In the rows, 128 means zero.
Each path is a new rotation, seen through one point. The rows after it are directions, each followed by how far the rotation turns it, in degrees each step (0 if it stays put).
Each turn is a multiple of 5 degrees from 10 to 175, or 0.
Each row of a path follows its step; steps can be skipped.
path 1
step 0: [136 131 133 119 130 137 127 131 123 123 119 130 122 134 142 135 138 137
 133 131 133 122 125 122 125 132 129 125 136 120 125 137 142 128 124 140
 123 137 129 127 126 123 130 132 132 131 135 126 122 137 138 117]
step 1: [137 131 129 134 128 122 130 125 131 122 132 129 136 137 122 129 118 123
 126 119 125 138 133 129 115 120 125 117 135 117 137 130 129 139 134 134
 126 138 140 123 132 117 134 122 131 130 137 135 122 132 132 124]
step 2: [122 132 128 137 127 119 126 125 134 132 138 131 146 128 130 119 133 128
 121 129 131 130 133 121 129 121 124 133 127 125 127 114 132 123 124 130
 123 131 124 123 133 120 125 132 126 139 131 109 125 126 137 118]
step 3: [120 129 131 124 132 129 128 122 104 127 131 135 124 123 127 127 127 130
 127 120 131 131 128 124 130 129 127 131 120 130 132 123 127 135 122 133
 141 121 130 122 120 126 126 122 134 136 141 113 128 143 122 132]
step 4: [118 110 121 141 130 133 124 126 123 127 134 134 128 124 120 126 126 119
 134 122 127 127 139 126 131 124 136 127 144 131 130 132 126 129 134 124
 133 117 127 134 118 118 120 124 124 133 125 134 123 123 123 130]
step 5: [123 121 130 130 121 136 127 117 137 121 126 127 127 129 127 129 138 142
 139 130 130 125 139 115 125 137 139 136 123 132 112 124 130 126 130 128
 115 123 125 127 123 128 126 131 121 121 132 128 124 134 120 127]
step 6: [139 122 122 129 133 145 136 132 133 118 123 125 121 127 127 130 121 129
 115 126 130 128 128 124 124 127 131 126 122 132 122 133 130 135 132 136
 132 131 122 124 116 129 125 126 130 121 138 139 132 140 142 123]
step 7: [120 121 132 131 138 137 132 121 144 126 125 127 135 130 120 127 117 123
 118 125 130 128 128 134 122 129 127 117 127 122 137 124 132 130 135 122
 117 134 124 127 139 123 127 128 115 129 132 131 138 123 123 120]
step 11: [136 136 115 117 127 135 140 125 129 130 132 132 132 128 139 129 135 141
 131 133 138 131 131 115 131 128 124 127 123 137 116 129 115 128 126 125
 131 130 128 124 128 119 130 131 124 130 127 129 118 137 126 124]
step 12: [137 135 124 124 137 142 130 126 131 125 129 130 132 126 122 128 138 134
 116 115 127 131 127 128 129 131 120 107 141 122 131 129 132 123 132 128
 137 134 129 131 119 125 119 118 134 125 130 130 132 133 127 131]
Speeds:
[127 129 128 129 125 127 123 128 128 129 129 127 130 128 129 129 125 128
 127 129 127 131 126 129 126 129 127 130 127 126 132 128 129 130 128 132
 130 129 128 127 130 129 130 132 127 130 131 127 130 126 128 125]	55
[124 126 125 130 126 128 128 124 131 127 129 127 125 129 131 126 128 126
 128 128 129 128 128 131 129 128 125 127 129 125 128 126 126 129 130 126
 126 129 131 126 127 129 128 131 131 129 128 129 127 126 128 130]	125
[126 125 129 126 128 127 128 126 126 127 131 128 129 126 129 129 128 130
 128 128 130 127 127 128 131 128 129 133 129 130 130 131 128 129 128 130
 127 124 131 131 127 126 130 128 129 125 125 128 129 127 127 129]	65
path 2
step 1: [134 130 136 129 117 118 135 117 129 138 125 133 121 131 133 129 132 122
 130 144 131 120 130 123 127 133 132 122 135 136 123 126 124 122 123 138
 137 131 127 123 125 129 135 124 149 113 123 127 125 133 128 127]
step 2: [124 126 138 134 132 122 129 131 132 132 132 139 120 122 113 131 118 129
 134 123 124 123 125 128 126 125 127 123 124 126 127 140 132 129 114 131
 122 147 126 120 127 126 128 144 126 121 127 120 142 131 123 131]
step 3: [136 149 125 126 128 122 122 133 129 129 131 136 122 127 132 135 123 131
 135 132 125 135 136 125 143 131 137 123 138 133 120 133 133 125 118 118
 126 137 131 121 126 127 131 113 129 128 122 133 118 130 123 131]
step 4: [129 138 140 131 128 120 127 127 130 137 129 122 125 114 122 121 140 128
 132 134 130 128 120 126 126 121 122 124 134 137 127 138 138 112 134 122
 128 132 127 132 129 132 138 144 132 124 131 126 124 136 137 131]
step 5: [124 139 136 123 122 136 128 125 125 111 128 125 124 122 130 143 119 126
 139 128 130 128 139 123 120 125 128 127 130 139 119 139 124 132 128 129
 116 137 131 122 126 138 124 137 117 132 129 133 132 133 125 132]
step 6: [133 137 127 126 136 122 120 142 126 122 123 116 132 133 135 128 125 121
 129 135 129 132 129 126 131 124 131 129 144 129 142 126 124 118 119 135
 122 132 128 121 124 127 128 131 130 122 127 125 112 140 140 125]
step 9: [114 126 130 123 130 127 132 133 124 134 127 122 130 125 130 130 140 130
 132 130 130 129 118 132 136 115 136 129 121 126 133 116 125 122 115 140
 118 135 134 138 124 128 124 134 125 109 121 129 131 134 132 124]
step 10: [124 133 135 122 131 134 125 137 126 136 125 130 129 124 131 134 120 130
 126 121 125 138 138 130 134 130 130 122 113 130 122 117 119 135 125 117
 130 129 120 125 113 125 130 139 135 138 111 132 132 127 134 132]
step 11: [129 132 120 124 123 130 144 126 123 132 129 135 123 138 130 128 143 137
 127 135 125 123 120 129 138 122 119 126 139 131 121 118 119 124 130 131
 136 142 129 125 130 129 122 135 138 131 118 123 119 131 136 127]
step 12: [114 120 131 137 132 126 125 130 126 127 129 127 128 126 124 138 138 136
 134 127 124 121 128 122 127 131 139 133 124 131 118 130 133 130 119 124
 133 138 116 130 109 138 121 139 128 125 127 124 140 126 134 119]
Speeds:
[127 126 129 129 126 128 128 127 128 128 126 126 131 125 123 129 128 127
 124 124 126 127 126 126 130 126 128 130 126 130 128 132 127 125 128 128
 130 128 127 128 125 126 127 127 129 126 129 131 130 128 129 130]	140
[129 127 130 125 128 130 130 130 128 128 127 132 129 126 127 128 129 130
 130 129 126 127 127 130 130 129 128 125 129 131 129 130 130 130 126 125
 131 132 128 131 127 129 128 127 131 128 128 125 128 126 127 129]	40
[131 127 125 127 129 131 128 127 132 125 129 130 127 127 129 129 125 128
 127 129 129 130 127 127 131 125 129 129 132 129 127 126 126 124 129 130
 129 127 128 128 127 130 129 125 129 130 126 126 130 130 126 130]	140
